In the rows, zero is written as 128.
The rows of Y fall into several groups, which share some directions, and each row is roughly a mix of its group's hidden directions.
Y, 100 rows:
[[173 104 141 138 100 117 186  83 148 113]
 [ 75 153 124 107 160 105  89 129  77 143]
 [121 121 130  93 108  88 155  69  94 163]
 [ 98 149 144 137 162 130  99 148 108  55]
 [137 137 118 100  96 132 139  67 130 190]
 [130 115 160 121 131  89 167  64  97 107]
 [ 90 113 175 107 172 127 137 127 128  69]
 [131  78  79 114 148 116 102 110 106 180]
 [114 174 121  68 152 109 126 134 179 112]
 [108 155 164  94 121  76 113  84 101 151]
 [134 154 172 142 129 111 175 144 177 170]
 [130 102 103 109 121  96 127  84  96 192]
 [100 132 154 101 142 173 122 179 136  76]
 [ 93 133 161  58 157 102 104 118 121 111]
 [132  93 111  76 133  87 146  84  99 156]
 [125  89 140 146 161 160  68 170 128 111]
 [115 133 115 155 143 167 109 201 164 124]
 [106  89 179 123 175 105 161 113 113 157]
 [129  87 158 144 164 120 123 142 152 198]
 [103  83 159 151 139 120 132  65  89 134]
 [ 89 173 183 151 135 107 142 142 139 170]
 [120 181  99 121 130  82 181  99 139 141]
 [128 103 153 142 183 146 110 186 149  98]
 [119 173 107 139 121 166 117 187 165 103]
 [122  91  98 107 132 101 118  83  96 185]
 [124 143 129 115 126 142 144 158 135  39]
 [ 94 129 176 143 165 142 102 151 134  71]
 [144 156  61 142  79 153  99 126 135 139]
 [177  92 121 144  96 142 152 118 168 175]
 [157  70 165 142 137 116 145  86 118  89]
 [160 111 117  60 141 106 141 141 135  76]
 [124  60 121 107 191 117 122 135 119 151]
 [155  90 126 156 144 154 126 140 187 176]
 [124 170 152 151 110  78 124 129  95 183]
 [128 132 127  88  97 140 107  77 112  67]
 [118 147 182 111 133  96  77 128 108  82]
 [144 131 135  86 107  95 133  58  93 135]
 [116  96 142 111 153 128 110 146  98  51]
 [140 107 180 134 161 111 189 145 133 159]
 [100 160 119  92 119 172 125 192 150 123]
 [156  94 118 168 140 151 140 141 181 177]
 [127 186 118 121  89  83 161  97 110 149]
 [149 130  52 141  97 161 139 131 146 158]
 [166  97 114 149 111 165 116 157 176 171]
 [130 131 116 150 129 177  91 186 169 147]
 [107  87 164 133 174 144  72 140 101 129]
 [131 133 131 152 141 167 104 179 157  69]
 [101 172 135  87 119 112  79 105  81 127]
 [116 150 159  91 125 123 156 123 137  51]
 [134 169 136 100  98  81 152  76 104 149]
 [120 163 124 149  92  99 173  89 125 176]
 [138 156 104 183 111 175 113 169 159 130]
 [133 100 161 134 134  83 159  71  92 109]
 [165 178 114  98  95  93 170 122 148 147]
 [126 119 108 100 102  94 142  71  96 175]
 [140 126 125 155 118 148 173 139 185 183]
 [161 135 111 174 115 160 121 177 172 154]
 [140  64 151 142 146 172  93 155 149 143]
 [120 124 142  97 111  98 187  74 107 152]
 [114  84 131 124 162 175  74 156 128 104]
 [119 133 143 140 114  83 151  74  80 163]
 [148 117 120 164 118 177 100 194 136 113]
 [155  97 124  62 139  89 171 113 119 126]
 [160 158  74 132  90 148  88 156 146 107]
 [134 112 172  99 166 107 102 142 106  69]
 [156 121 135 141 104 107 167  73 137 184]
 [131 173 124 164  86  96 143 116  72 141]
 [147  54 173 141 151 144 112 118 123 104]
 [147 102 163 163 130 155 125 108 155 194]
 [116 169 124 123 104  75 139  92  75 112]
 [157 167  93 159  91 164 120 166 159 117]
 [121 142 156 127 129  89 169  60 100 118]
 [144  88 147 156 139 179  93 165 163 146]
 [106 188 109 134 124  88 164 145  83 116]
 [ 78 168 148 146 164 141  81 141 113 158]
 [124 122 113 114 122 179 102 196 160 146]
 [140 128  47 135 100 169 116 146 141 131]
 [132 130 139 101 158 130  84 180 123  69]
 [137 110 126 135 136 179  94 194 148  99]
 [108 200 102 125 117 104 153 128 123  81]
 [152  85 132 152 123 186  92 166 154 123]
 [109 170 136 117 101  87 133  99  65 112]
 [142  70 185 117 160 116 139  88 125 122]
 [159 165 134 175  70 125 101 131 110 156]
 [135 140 119 168 138 176 122 186 166 101]
 [116 121 132 127 160 134  86 179 111  66]
 [135  90 196 120 167 140 137 131 166 150]
 [135 139  99 161 109 164 126 185 105  80]
 [149  72 125 128 160 173 111 163 161 107]
 [146 139 125 178 113 155 106 201 125 138]
 [148 115 122 136 110 135 131 116 152 218]
 [158 142  75 144 104 157 159 108 174 101]
 [126  93 117 189 147 148 151 174 158 108]
 [131 142 139 162 144 171 141 182 169  90]
 [129 198  89 130 116  95 172 121 142 128]
 [130  56 113 164 140 175 135 117 147 142]
 [105 162 176 144 120  84 164  97 118 162]
 [ 98  83 128 105 159 100  98  88  91 154]
 [100 164 120  78 124 108 133 110  98  69]
 [142  92 118 148 145 180 112 188 157 113]]
Each list below has two rows that fit no group; the rest each fit one group, if only roughly. Name those rows in the order they come.
  * z_93: [122  90 150 121 153  92 139  99  96 190]
  * z_833: [146 122  93 155 145 175 113 186 163 114]
  * z_994: [134  92 109 125 153 161  83 164 121  73]
  * z_881: [148 172  89 179 106 114 171 140 136 151]
  * z_305: [126 120 153  90 153 132 155 149 145  53]
  * z_214: [149 133 111 144  93 125 144  78 127 197]
  * z_327: [116 178 158 178 108 133 166 151 161 113]
  * z_998: [ 96 133 146  91 145  86 139  86  72 121]
  * z_940: [147 130 133 177 105 103 146  97 119 195]
  * z_320: [161 156  88 151 110 160 136 154 189 122]
  * z_168: [116  81 157 111 167 107 138  91 146 178]
  * z_942: [137 122 142 145 153 149 140 198 184 126]
  * z_159: [ 94 128 155  84 141  87 129  86  80 122]

z_214, z_327
  * z_627: [110 138 173 148 133 134 155 116 163 197]
  * z_427: [104 124 136 146 152 178 177 152 165  90]
  * z_240: [110 111 154 107 138 103 132  80  89 187]
  * z_961: [134 157  87 166 111 177 118 167 163 114]
  * z_377: [127 155 133 137 116 148 150 150 184 194]
  * z_659: [119 107 110 138 125 109 108  90  96 203]
  * z_829: [127 133 127 195 126 147  95 153 128 184]
  * z_47: [152 143 142 180 107 135 155 141 135 196]
  * z_989: [115  84 176  82 165  98 133 102 112 133]
  * z_611: [131 178 106 115 114 110 168 139 159 187]
  * z_22: [129 208 110 148  99 100 133 156 114 140]

z_989, z_611
  * z_300: [145 161 125 129  92 109 188  81 146 155]
  * z_100: [117 164  87 109 107  99 158  67 136 146]
  * z_730: [127 117 137 172 155 163  67 161 147 152]
  * z_50: [137 117  77 118 104 121 135 105 146 201]
  * z_287: [138 156 114 188 106 162  89 162 145 150]
  * z_745: [143 111 141 159 112 111 141  75 130 196]
  * z_743: [112 190 120 124 107  77 152 112  86 128]
  * z_69: [111 129 135 120 161 146  79 192 130  89]
  * z_359: [126 155 127 120 122 158 120 155 153  46]
  * z_452: [132  80 145 124 167 130 100 145 103  65]

z_100, z_50
  * z_331: [107 102 141 109 139  93 155  59  95 142]
  * z_390: [113 178  95 108 141 145 100 165 141  75]
  * z_234: [124 138 143 147 105  85 176  70 107 153]
  * z_29: [154 177  99 139 113 138 129 163 191 144]
  * z_720: [117 108 147 103 138 143  78 141 101  60]
  * z_136: [146  83 144 137 147 165  96 162 178 155]
  * z_807: [136 136 120 117  95 103 154  45 117 132]
  * z_991: [ 90 105 157 109 168 149  82 159  99 104]
  * z_715: [134 117 109 137 108 103 120  92  95 204]
  * z_467: [124  99 166 149 166 122 108 113 102  63]
  * z_482: [129 175 113 125  99  99 171  87 131 174]
  * z_132: [117 179 114 106 108  92 175 106 113  86]
  * z_283: [149  69 134 137 138 168  90 169 152 146]

z_390, z_720
  * z_357: [ 98 113 202 134 173 112 133 134 117 102]
  * z_411: [144 135 130 126 106  92 181  63 120 153]
  * z_453: [168  97  97 176 120 140 141 150 166 170]
  * z_35: [185 103 101 102 105 117 172  87 144 135]
  * z_84: [109 127 172  76 134  92 144  95 105  88]
  * z_277: [146 116 112 132 138 121 161  87 191 174]
  * z_755: [130 141 125 113 137 150 110 165 152  47]
  * z_973: [152 190 104 129  84 143 109 148 152  93]
  * z_31: [144  86  88 125 170 143  79 170 139 124]
  * z_211: [ 98 177 129  75 130  88 130 106 105  95]
  * z_479: [124 179 102 141 105 102 181 118 140 174]
  * z_284: [144 146 112 133  90 103 179  76 128 167]
  * z_708: [115 187 131 152 130 150 136 158 151  68]
  * z_843: [119 132 131 108 146 161  91 197 145  90]
  * z_796: [124 191  97 119 105  85 136 148 102  93]

z_453, z_479
  * z_922: [123  97 141  88 135  84 163  82  97 157]
  * z_388: [157 148  68 136 102 167 122 161 161 104]
  * z_389: [125 123 141 112 108 100 139  49  90 149]
  * z_919: [160 115 135 162 110 145 137 115 166 200]
  * z_61: [ 99 166 138  93  97  91 159  88  92 137]
  * z_16: [102  88 146  91 169 152 103 163 119  88]
  * z_491: [ 81 151 118  98 146 151  95 187 115 106]
  * z_653: [123  79 120 103 132  96 148  88  77 161]
  * z_312: [117 106 162 101 131  94 125  59 115 163]
  * z_716: [107 161 110 107 107 101 101  91  65 109]

z_61, z_653
  * z_863: [134  59 152 108 150 142 109  79 105 120]
  * z_871: [ 92 149 101  76 119 103 136  75  96 134]
  * z_934: [162 152 140 158 125 154 123 191 159  91]
  * z_651: [100 101 148  83 152  98 137  66 107 127]
  * z_197: [137 111 135 139 157 155 108 190 180 156]
  * z_336: [158 137 161  82 131  73 146  96 108  98]
  * z_625: [ 95 130 182 141 170 135 106 119 100  78]
  * z_505: [ 95 103 121  81 148 104  91  90  94  98]
  * z_988: [111 166 143 123 119  99 157  80 115 188]
  * z_90: [142 131 156 142 133 162 107 183 142  66]
  * z_652: [153 129 106 116  94  97 175  83 132 174]
  * z_638: [142 158  95 137 108 168 118 165 162  74]
  * z_601: [110 100 168  83 157  90 161  94 106 120]

z_871, z_90
  * z_49: [105 167 161 170 150 137 152 169 149  88]
  * z_74: [162 153  86 141  90 150 147 158 181 133]
  * z_17: [ 85 142 152  75 153  90 127 120  88 106]
  * z_280: [127  78 171 156 172 122 132 147 123  81]
  * z_167: [103 141 139  56 133 107 123  83 125  94]
  * z_616: [143  97 110 125 175 145  89 185 148 103]
  * z_874: [126  95 120 122 182 150 104 176 146  83]
  * z_107: [139 131 117 136 132  98 170  74 160 181]
  * z_365: [108 139 153  92 111  94 118  68  82 113]
  * z_778: [122 162 121 105 116 150  90 178 120  69]
  * z_404: [164  56 118 141 124 128 164 112 151 160]
  * z_587: [128 114 168 105 129  81 167  87 100 164]
  * z_613: [118 113 155 105 168 162  73 171 143 109]

z_49, z_404
  * z_941: [145  94 153 157 159 142 160 173 178 113]
  * z_849: [124  94 144 138 163 111  96 119  90  63]
  * z_213: [137  84 162 108 134  97 154  69  95 129]
  * z_237: [138 179  81 121  86 122 160 137 158 160]
  * z_146: [ 99 186 125  78 126  94 134 117 110  90]
  * z_929: [119 158 126 105 106  87 148  56 105 125]
  * z_65: [127 124 126 111 131  81 152  91  87  68]
  * z_873: [ 90 128 148  84 152  96 152  78 120  91]
  * z_882: [106  78 128 118 159 107 137  96 100 186]
  * z_179: [178 142  83 141  97 143 164 151 152 164]
  * z_955: [123 160 112 156 136 153 144 191 158  85]
  * z_12: [141 134 132 150 134 170 183 174 173 118]
  * z_216: [142  72 161 100 163 126 104 107 105  85]
  * z_328: [100 111 100 162 126 134  91  97 104 190]
  * z_232: [142  76 129 139 144 167  84 177 146 108]

z_873, z_955
  * z_883: [154 113 156 152 135 121 188 153 159 175]
  * z_552: [164  77 132 153 132 165 105 165 158  93]
  * z_376: [147 120 138 154 120 107 153 117 116 213]
  * z_473: [118  72 189 126 169 125 118 115 110 152]
  * z_94: [112 163  64 138  88 157 116 134 132 167]
  * z_325: [138 176  86 132  87 127 155 135 158 175]
  * z_903: [132 115 118 127 151 176  88 190 158 111]
  * z_864: [113 160 107 104 126  82 176  73 119 126]
  * z_544: [107  99 166 143 152  93 129 130  82 181]
  * z_40: [128 128 151 121 111  89 130  55 113 172]

z_883, z_473
  * z_375: [122 188 115 122 100 100 176  88 134 150]
  * z_880: [118 131 121 127 148 158  88 169 148  60]
  * z_30: [111 118  95 144 102 182 119 111 141 191]
  * z_321: [147 170 124 173 109 158 142 152 184 107]
  * z_343: [148 168 153 175 115 153 135 181 160 113]
  * z_852: [135 167  98 166  88 126 165 108 150 174]
  * z_374: [135 137 148 197 138 155 125 173 150 161]
  * z_105: [132 114 116 154 115 113 115 101 104 211]
  * z_722: [131 148 114 133  84 126 136  89 128 203]
  * z_876: [163  96  87 100 159 138 113 177 149  98]
  * z_629: [113 121 179 122 177 136  95 179 141 104]
  * z_182: [147 108 133  99 123  90 182  97 111 178]

z_852, z_722
  * z_398: [119  86 137 150 181 123  73 154 119 157]
  * z_899: [113 145 169 146 105  98 130  87  99 186]
  * z_865: [138 169 107 126 103  82 174  87 120  98]
  * z_399: [131 103 126 151 135 163 113 154 164 200]
  * z_170: [139 112 154 183 164 142 117 178 143 167]
  * z_442: [145 140 123 122 101  91 189  70 125 126]
  * z_519: [122 105 106  96 131 104 138  72 129 190]
  * z_342: [ 97 210 130 120 123 114 166 120 131 110]
  * z_352: [127  79 150 126 142 113 123  69  81 101]
  * z_80: [132 166 123 128 115 133 163 136 146  47]

z_399, z_519
  * z_55: [176  71 164 111 162 119 148 126 153 108]
  * z_338: [119 180 116  78 110 123 119 117 128  66]
  * z_606: [116 117 173 126 143 100 143  65  94 162]
  * z_119: [125 121 154 139 143  76 137  95  64 100]
  * z_968: [125  97 133  95 132 122  98  71  73 105]
  * z_679: [122 106 191 143 150 130 135  78 116 171]
  * z_370: [169 144  55 123  88 140 144 140 147 130]
  * z_669: [119 117 175 105 171 141  80 169 131  99]
  * z_744: [152 101 150 189 141 153 122 179 140 155]
  * z_741: [120 182  93 140 121 113 123 189 127  91]
  * z_208: [149 106 178  97 144  81 146  86 103 112]

z_119, z_744
